One turning vector, and how many ticks it has turned:
The counts run from 0 to 177.
[ 0.18  0.14 -0.03 -3.20  3.50 -2.61  0.41  1.61  2.64 -0.37  1.11 -0.80
  1.78 -0.79  3.31  0.62  0.24  2.64  2.06 -1.16 -1.52  1.58 -1.40 -1.52
  1.44  0.93 -1.80 -1.11 -0.08 -0.42  3.64 -1.94 -0.02  1.05 -0.28 -1.28
 -0.33 -1.23  4.14 -1.04  2.31  1.69 -0.11  4.50  3.01  1.39 -0.42  4.38
  1.48 -1.50] -> 21
[ 1.27  0.33 -0.96  0.56  2.67 -1.85 -2.49  1.88  1.66  1.68 -1.18 -0.56
  1.41  1.94  2.29 -2.38  1.67  2.37  1.00  1.81 -0.56  2.71  3.02  1.04
 -1.51  1.77 -1.43  0.66  0.50 -3.47  2.07 -4.47 -0.78  0.47 -1.45 -1.74
 -0.54 -0.26  4.85 -0.37  0.20  0.50 -2.58  3.71  0.48  0.38 -0.61  1.72
  0.94 -3.59] -> 79
[ 2.59  2.06 -2.34  0.54  1.85 -1.37 -1.03  1.40  1.56 -1.71 -0.74 -1.59
  1.19  1.03  3.50 -1.60 -1.11  3.22  0.53 -0.83 -2.11  1.15  0.78 -0.48
 -1.42 -0.88 -2.85 -1.19  1.36 -2.18  0.04 -2.90 -0.87 -0.11 -3.67 -0.61
 -1.97 -1.13  1.50 -0.90  2.74  0.77 -0.35  3.70  4.34  2.00  0.95  4.15
  1.66 -1.96] -> 9
[ 0.70  0.09 -0.72  0.15  2.80 -3.01  0.44  2.86  0.80 -0.38 -2.57  0.35
  1.59  0.61  2.07 -2.13 -0.41  2.37  0.22 -0.50 -1.61  0.48  1.21 -0.52
 -3.62  1.80 -2.27  1.56  1.73 -0.41  2.98 -2.12 -0.74  1.68  1.10 -1.54
 -0.71 -3.69  4.00 -1.47  1.46  0.11 -2.34  2.78  3.33  1.51 -0.85  3.02
  2.69 -2.02] -> 165
[ 0.37 -0.26 -1.03 -0.96  1.78 -3.86 -1.12  1.33  2.57  0.61  0.27 -1.80
  1.54 -0.81  3.99 -0.50 -0.83  3.25  0.10 -0.94 -1.64  0.41 -0.88  0.00
 -0.39  2.36 -2.33  1.63  1.44  0.33  2.00 -2.61  0.17 -0.20 -1.78 -1.73
 -0.09 -2.88  2.53 -1.43  2.75  0.85 -0.46  5.40  3.17  2.12 -1.85  2.96
  0.69 -1.36] -> 132
[ 2.30  1.18 -2.30 -1.50  4.34 -2.15 -1.17  1.95  1.47 -0.50 -0.13 -0.54
  3.07  1.15  2.88 -0.51 -0.59  2.45  2.14  0.28 -0.87  2.17  1.83  0.94
 -0.56  0.30 -1.29  1.10  1.04 -1.73  4.19 -2.25  0.83  0.59  0.47 -3.19
 -0.27 -1.27  1.78 -0.74  1.21  2.12 -2.38  4.72  2.31  1.25 -1.13  2.62
  1.36 -1.91] -> 51
[ 2.62  0.83 -1.22  0.52  3.15 -3.18 -0.96  1.30  0.79 -2.59 -0.45 -2.22
 -0.19  1.42  3.29 -1.34 -1.44  2.12 -0.85 -1.39 -2.03  0.94 -0.36 -1.56
 -0.60 -0.22 -2.42 -0.43  1.63 -1.56  0.63 -1.87 -0.46  0.92 -2.01  0.38
 -2.30 -2.61  1.95 -1.91  2.41  0.03 -0.84  3.78  4.34  0.79  0.17  4.46
  2.61 -1.52] -> 141
[ 3.44  0.65  0.10  0.16  4.19 -2.85  0.19  3.21  0.72 -0.33 -1.32 -0.71
  0.54 -0.51  1.56 -2.19 -2.00  2.46  0.85 -0.15 -1.74  1.13  0.94 -2.03
 -0.71  1.23 -1.30  0.93  1.42 -1.08  2.42 -2.82 -0.41  2.57  1.99 -0.52
 -1.98 -2.51  3.53 -2.95  0.45  2.24 -1.49  2.83  2.53 -0.37 -0.55  3.53
  2.61 -1.35] -> 60
[ 2.68  0.63 -1.34  0.61  2.95 -3.26 -1.09  1.22  1.07 -2.41 -0.35 -2.25
 -0.05  1.35  3.44 -1.40 -1.47  2.17 -1.07 -1.40 -2.06  0.74 -0.52 -1.49
 -0.73 -0.06 -2.48  0.34  1.89 -1.50  0.50 -1.99 -0.30  0.61 -2.05  0.23
 -2.29 -2.86  1.70 -1.89  2.61  0.05 -0.80  4.03  4.34  1.03 -0.13  4.08
  2.37 -1.41] -> 140
[ 1.13  0.62 -0.78 -0.43  3.61 -2.01 -1.53  1.57  0.50 -1.65 -2.05 -1.46
  2.65  1.54  2.94 -2.57  0.09  2.61 -0.61 -1.84 -0.74  2.04  1.25  1.17
 -2.65  2.10 -2.28 -2.38  1.34 -0.65  2.96 -2.15  0.22  1.20 -1.32  0.66
 -2.19 -0.41  3.55 -0.71  2.06 -1.84 -2.36  2.71  2.47  1.55  1.54  3.43
  1.68 -1.95] -> 40
[ 2.68  1.76 -1.00  0.21  2.11 -0.60 -0.94  3.48  1.10  2.52 -1.43 -0.65
  1.94 -1.14  1.58 -1.26 -1.93  4.50  1.55 -0.36 -2.05  0.78  1.84 -1.53
 -3.18  0.84 -1.40  0.04  1.97 -0.34  1.68 -5.21  0.51  0.62 -1.38  0.20
 -1.83 -0.72  2.12 -1.44  0.84  2.30  0.01  3.73  2.01  1.71 -0.14  3.01
  0.63 -1.91] -> 90
[ 1.61  0.98 -1.65 -0.64  2.88 -1.20 -1.14  2.80  0.37  2.87 -0.52 -0.99
  0.40 -0.22  1.87  0.31 -2.22  4.54  1.34 -1.14 -1.75  0.65  1.24 -2.27
 -1.87  0.30 -0.94 -0.27  2.03  0.27  2.10 -4.94  0.63  0.36 -1.02  1.06
 -2.81 -0.40  1.78 -1.39  0.37  2.21  0.69  4.89  2.22  1.15 -0.38  3.73
  0.65 -2.72] -> 94
[ 3.36  0.93 -0.73  0.00  4.04 -2.88  0.28  3.08  1.07 -0.32 -1.22 -0.63
  0.72 -0.39  2.03 -2.20 -1.95  2.44  1.29  0.33 -1.73  1.16  1.26 -1.53
 -0.46  0.90 -1.28  1.59  1.32 -1.39  2.58 -2.56 -0.38  2.11  2.08 -1.81
 -1.37 -2.72  3.02 -2.58  0.51  2.68 -1.69  3.26  2.74 -0.23 -0.91  3.44
  2.47 -1.59] -> 58
[ 2.31  1.03 -0.71  1.06  1.69 -1.13 -1.68  2.87  2.03  1.79 -1.79 -0.55
  2.29  0.10  2.16 -3.07  0.28  3.41  1.40  1.70 -1.33  2.00  2.94  0.63
 -2.35  1.93 -1.74  0.74  0.94 -2.74  1.32 -4.72 -0.90  0.67 -1.66 -2.07
 -0.51 -0.72  4.15 -0.87  0.73  1.58 -1.95  3.17  1.06  0.99 -0.38  1.82
  0.74 -2.40] -> 83
[ 0.53 -0.58 -0.66 -0.41  4.22 -1.96 -2.66  1.61  0.86  1.50 -0.25 -0.72
  0.82  2.99  2.00 -0.67  1.99  1.94  0.29  0.69 -0.14  2.94  2.16 -0.04
 -1.21  1.02 -0.89 -0.15  0.67 -3.23  3.12 -3.95  0.21  0.75 -1.26 -0.01
 -1.24 -0.08  4.98 -0.03 -0.18 -0.48 -2.43  4.25  0.41  0.19 -0.50  2.01
  1.35 -3.95] -> 75
[ 2.57  0.21 -1.15 -1.04  5.13 -2.36 -2.67  1.66  0.13 -0.06 -0.51 -2.46
  2.35  1.53  2.70 -1.23 -1.21  2.78 -0.52 -1.90 -0.32  2.01  1.10  0.52
 -1.52  2.14 -1.22 -1.03  1.98 -0.17  3.68 -2.88  2.10  1.27 -0.32  1.07
 -2.71 -0.29  2.14 -1.41  0.81 -0.53 -2.28  4.53  1.33  0.66  0.12  2.78
  0.79 -1.68] -> 176
[ 0.95 -0.07 -0.85 -0.62  1.66 -4.08 -1.24  1.42  2.36  0.26  0.38 -1.94
  1.38 -0.53  3.96 -0.43 -0.94  3.15 -0.06 -0.91 -1.84  0.37 -0.99 -0.09
 -0.37  2.16 -2.40  1.79  1.58  0.10  1.69 -2.57  0.22 -0.06 -1.82 -1.67
 -0.26 -3.13  2.38 -1.51  2.83  0.78 -0.69  5.44  3.18  2.14 -2.01  2.90
  1.00 -1.38] -> 133
[ 1.95  0.67  0.74  1.01  1.30 -1.40 -1.29  2.01  2.39 -0.46 -0.11 -1.04
  0.64  0.47  2.35 -1.81  1.37  2.22  0.34  0.79 -2.00  2.01 -0.29 -2.44
 -1.04 -0.12 -2.22 -0.51  0.63 -4.05 -0.19 -4.47 -0.71  0.79 -4.35  0.66
 -0.84 -1.31  5.05 -0.94  2.06  0.55 -0.15  3.19  2.49  1.30  0.11  3.09
  1.95 -2.34] -> 112
[-1.09 -0.11 -1.28 -2.01  1.60 -2.78 -0.55  1.40  2.45  1.62 -0.07 -1.15
  2.10 -0.87  3.94 -0.12 -0.03  4.01  1.13 -1.18 -1.48  0.47 -0.03  0.54
 -0.79  2.83 -2.50 -0.04  0.89  0.87  2.54 -3.07 -0.66 -0.59 -1.35 -2.03
 -0.36 -1.15  3.42 -0.63  2.57  0.66 -0.08  4.85  2.76  2.18 -0.94  3.52
  0.02 -2.20] -> 128
[ 2.55  1.30 -2.13 -1.28  4.26 -2.22 -0.87  2.18  1.58 -0.47 -0.24 -0.51
  2.65  0.91  2.82 -0.80 -0.81  2.42  2.35  0.59 -0.83  1.89  1.82  0.59
 -0.56  0.32 -1.33  1.42  0.94 -1.59  3.94 -2.42  0.59  0.87  0.73 -3.34
 -0.21 -1.73  1.70 -1.02  1.02  2.48 -2.34  4.65  2.30  1.08 -1.13  2.71
  1.51 -1.87] -> 52
[ 1.14  0.14 -0.64  0.29  3.04 -3.08  0.11  2.88  0.39 -0.38 -2.75 -0.32
  1.39  0.44  2.00 -2.35 -1.10  2.71 -0.30 -1.06 -1.73  0.51  1.43 -0.43
 -3.70  2.28 -2.12  1.08  2.09  0.11  2.90 -2.35 -0.59  1.50  1.18 -0.71
 -1.53 -3.21  3.76 -1.83  1.36 -0.29 -2.32  2.66  3.14  1.13 -0.44  3.22
  2.44 -1.92] -> 167
[ 0.25  0.39 -0.17 -2.00  3.62 -2.04 -0.15  2.13  2.29 -0.96 -0.19  0.54
  3.11  0.69  2.61 -0.37  1.89  1.47  2.16  0.23 -1.02  2.24 -0.12 -0.47
 -0.92  0.40 -1.78  0.13 -0.01 -1.96  4.53 -1.69  0.32  1.50 -0.37 -2.32
  0.91 -2.05  5.03 -0.15  1.97  0.73 -2.01  3.84  2.17  1.97 -0.74  2.94
  2.48 -1.92] -> 157
[ 2.32  0.07 -0.88 -0.66  4.90 -2.54 -2.47  1.85 -0.09 -0.11 -0.81 -2.44
  2.14  1.34  2.53 -1.52 -1.45  2.86 -0.59 -2.22 -0.37  1.82  1.09  0.35
 -1.83  2.36 -1.09 -1.08  2.19  0.19  3.72 -2.88  1.96  1.33 -0.21  1.28
 -2.88 -0.48  2.31 -1.60  0.82 -0.68 -2.08  4.24  1.36  0.67  0.17  2.81
  0.97 -1.55] -> 175
[ 3.43  0.43  0.45  0.18  4.32 -2.79  0.07  3.26  0.61 -0.27 -1.37 -0.90
  0.39 -0.59  1.33 -2.19 -1.94  2.45  0.61 -0.36 -1.49  1.22  0.66 -2.44
 -0.93  1.22 -1.22  0.52  1.50 -1.08  2.54 -3.15 -0.17  2.56  1.82 -0.04
 -1.98 -2.43  3.81 -3.01  0.43  1.82 -1.45  2.79  2.32 -0.43 -0.43  3.59
  2.56 -1.35] -> 61
[ 0.42 -0.55 -0.44  0.20  1.30 -3.40 -2.66  0.73  2.48  0.99  0.21 -2.51
  0.95  0.27  3.86 -1.33  0.60  2.89 -1.02 -0.15 -1.42  1.17 -0.15  0.43
 -0.91  2.68 -2.54  0.80  1.30 -1.41  0.54 -3.68 -0.03 -0.55 -3.81 -0.72
 -0.47 -1.85  3.68 -0.88  2.53 -0.47 -0.84  5.08  2.28  1.65 -1.43  2.32
  0.45 -2.04] -> 0
[ 0.46 -0.75 -0.33 -0.69  4.42 -1.92 -2.78  1.61  0.69  1.30 -0.23 -0.85
  0.87  3.10  1.94 -0.35  1.84  1.82  0.23  0.38 -0.18  3.00  1.77 -0.48
 -1.34  1.07 -0.84 -0.34  0.67 -2.90  3.41 -3.87  0.41  1.02 -1.18  0.55
 -1.51 -0.11  5.12 -0.16 -0.25 -0.58 -2.20  4.33  0.42  0.20 -0.51  2.16
  1.38 -3.85] -> 74
[ 1.28  0.19 -0.76  0.33  3.10 -3.04 -0.30  2.85  0.23 -0.33 -2.70 -0.62
  1.43  0.53  2.00 -2.60 -1.48  2.79 -0.56 -1.33 -1.40  0.52  1.41 -0.32
 -3.80  2.49 -2.22  0.64  2.18  0.42  2.87 -2.33 -0.38  1.75  1.09 -0.23
 -1.83 -2.85  3.59 -1.91  1.25 -0.44 -2.33  2.74  2.98  1.03 -0.07  3.23
  2.18 -1.85] -> 168
[ 0.38  1.39 -0.57  0.12  1.30 -0.24 -0.21  2.25  1.64  0.12 -1.07  0.04
  1.15  0.93  2.23 -1.09  1.30  3.00  1.09 -0.20 -2.14  1.45  0.72 -2.00
 -2.76 -0.73 -2.50 -1.99  0.59 -2.56  0.84 -4.03 -1.42  0.21 -3.90  0.60
 -1.37 -0.58  4.42 -0.03  2.05  0.15  0.13  2.91  3.38  2.37  1.15  4.05
  2.07 -3.08] -> 117
